In the data rows, the value 128 means zero.
Some points, each followed by its number:
[146 134 151  99 155 103 145  80  78 125  53 189 153 194 159 167 133 181
  95 105 104 157  97 122 204] 0
[136 128 158 136 114 116 121 109 110 106 123 142 146 129  91 111 152 128
 164 108 107 146 126 151 102] 1
[ 93  83  86 210  30 219 167 102 103  84 141 109 187 138 129 127 125 147
 127 158 139 140 141  64 185] 2
[129 129 151  99 143 116 141  86  86 115  82 171 161 179  75 111 146 157
 127 104  92 159 210 162 133] 3
[163 185 169 169  79  96  76 133 146 112 137 133 120 112 118 127 166 123
  92  95  89 107  88 152 112] 4
[ 82  70  75 107 138 183 157 120 120 116 126 138 135 133 116 200 112 129
 121 165 143 131  70 105 111] 5
[149 149 136 133 138 106  99 125 127 117 126 130 127 132 145 110 144 142
 170  88 116 125 143 145 128] 6
[ 43  86   8  95 133 211 168 142 137 150 139 137 100 110  91 129  25  85
  83 230 195 124 155 104 110] 7
[148 148 155 141 127 104 103  79  71 136  64 190 160 195 136  54 134 200
 159  92  60 114 152 163 130] 8
[123 114 141 159  96 150 119 109 108 101 133 131 158 129 127  52 150 127
 125 117 105  66  99 116 143] 9
[149 153 152 134 127 102  99  86  91 117  65 188 147 192 108 173 142 180
 112 108  92  62 134 147 199] 10
[165 169 145 145 127 102  94 127 127 115 131 128 130 125 108 142 150 151
 126 113 122 185 126 135 107] 11
[199 222 155 173  60  90  75 160 179 118 151  86 112 106 140 147 152 156
 133 103  95 131 131 145  87] 12
New points follow, each followed by the number of its nearest point above by angle.
[140 127 143 151 114 124 108 110 103 110 133 125 157 138 134 160 145 131
  80  82 122  66 150 124 176] 10
[165 162 158 143  99  97 114 143 150 118 148 102 121 108 154 133 150 144
 125 113 117 118 188 140 116] 12
[104  79 139 147  96 167 162  93  83 103 129 128 190 155  68 192 145 128
 136 113 107 126  93 133 121] 5
[152 155 146 140 130 105  93 154 155 134 166  95 113  92 143 128 133  98
 114 130 145 134 143 149 121] 12
[128 123 110  99 177 117 114 159 160 147 153  94 101 108 158 158 120 112
 129 134 157 148 139 132 101] 7
[155 145 139 124 151  99 124 183 191 164 172  60  91  93 111 116 108 119
 136 130 157  57  89 126 126] 12
[ 82 116  78  60 186 141 170 160 144 168 173 105  99  85 156 147  44  17
 146 179 216 113  38 189 154] 7
[114 125 131 102 160 118 139 125 127 117 138 133 130 120 121 135 143 105
 139 130 131  90 129 179 174] 10
[150 142 139 131 148 104 108 189 197 167 170  55  85  93 128 117 123 105
 116 131 151 186  94 123 111] 12
[ 89  72 106 160 100 189 150 109 107  99 126 133 158 132 170 111 137 135
 135 149 125 148 139 114 126] 2
[122 124 128 144 144 127 122 140 140 132 137 129 111 116 135 133 129 127
 124 137 142 128 109  92 107] 5
[149 147 144 145 114 109  98 171 174 172 129 110  70 101 132 117 129 125
 139 139 118 143 113  66 104] 12
[ 76  88  50 161 109 184 139 157 155 178 125 137  70 106 123 128  67 138
 146 210 135 105 100  34 119] 7
[120 119 136 106 157 120 131 129 129 118 135 129 127 119 131 113 141 109
 115 126 136  95 132 171 149] 9
[162 143 144 126 129  95 151 189 181 201 144  79  61  94 143 147 100 134
 159 143 158 133 167  44 121] 12
[109  95 139 155 109 155 129  99  94 103 129 136 174 141 202 162 152 132
 146 113 107 115 153 139 113] 2
[ 95 104 100 126 156 146 111 162 161 163 146 118  85  98 119  81 101 102
 139 172 140 107 194 123  86] 7
[119 125 118  95 194 116 130 140 138 129 148 120 120 119 100 125 124 105
 151 130 169 136 132 148 154] 7
[107  99 142 131 106 149 142 103 106  99 125 146 157 132  99 105 157 118
 142 130 105 130 114 152 102] 1
[171 159 153 149 126  96 110 164 155 148 168  81 110  92 170 139 130 119
 155 120 145 113 126 141 119] 12
[114 124 101 111 160 130 132 149 143 152 142 122 100 114 126 129 104 117
 150 148 154 200 106  98 102] 7
[165 150 149 130 132 100 122 153 145 134 159  85 119  96 105 132 134 115
 159 121 145 109 123 158 170] 12
[139 143 123 150 156 117  91 167 166 169 128 124  75 111 119 132 115 139
 162 139 137 106  67  55 123] 12
[136 123 138 128 110 126 115 111 108 111 129 137 150 137  91 114 144 128
  75 102 111 125 133 127 118] 3
[145 134 144 141 120 116 114 111 106 113 131 134 152 135 166  91 142 131
  80  84 121 130 150 133 154] 8
[ 96  87  91 130 138 160 139 138 142 137 128 129 105 118 122 138 110 127
 122 161 142  90 164  81 111] 7
[116 107 114 141 100 160 167 109 110 100 127 125 155 133  76 127 141 139
 255 135 129  91 142  88 130] 2
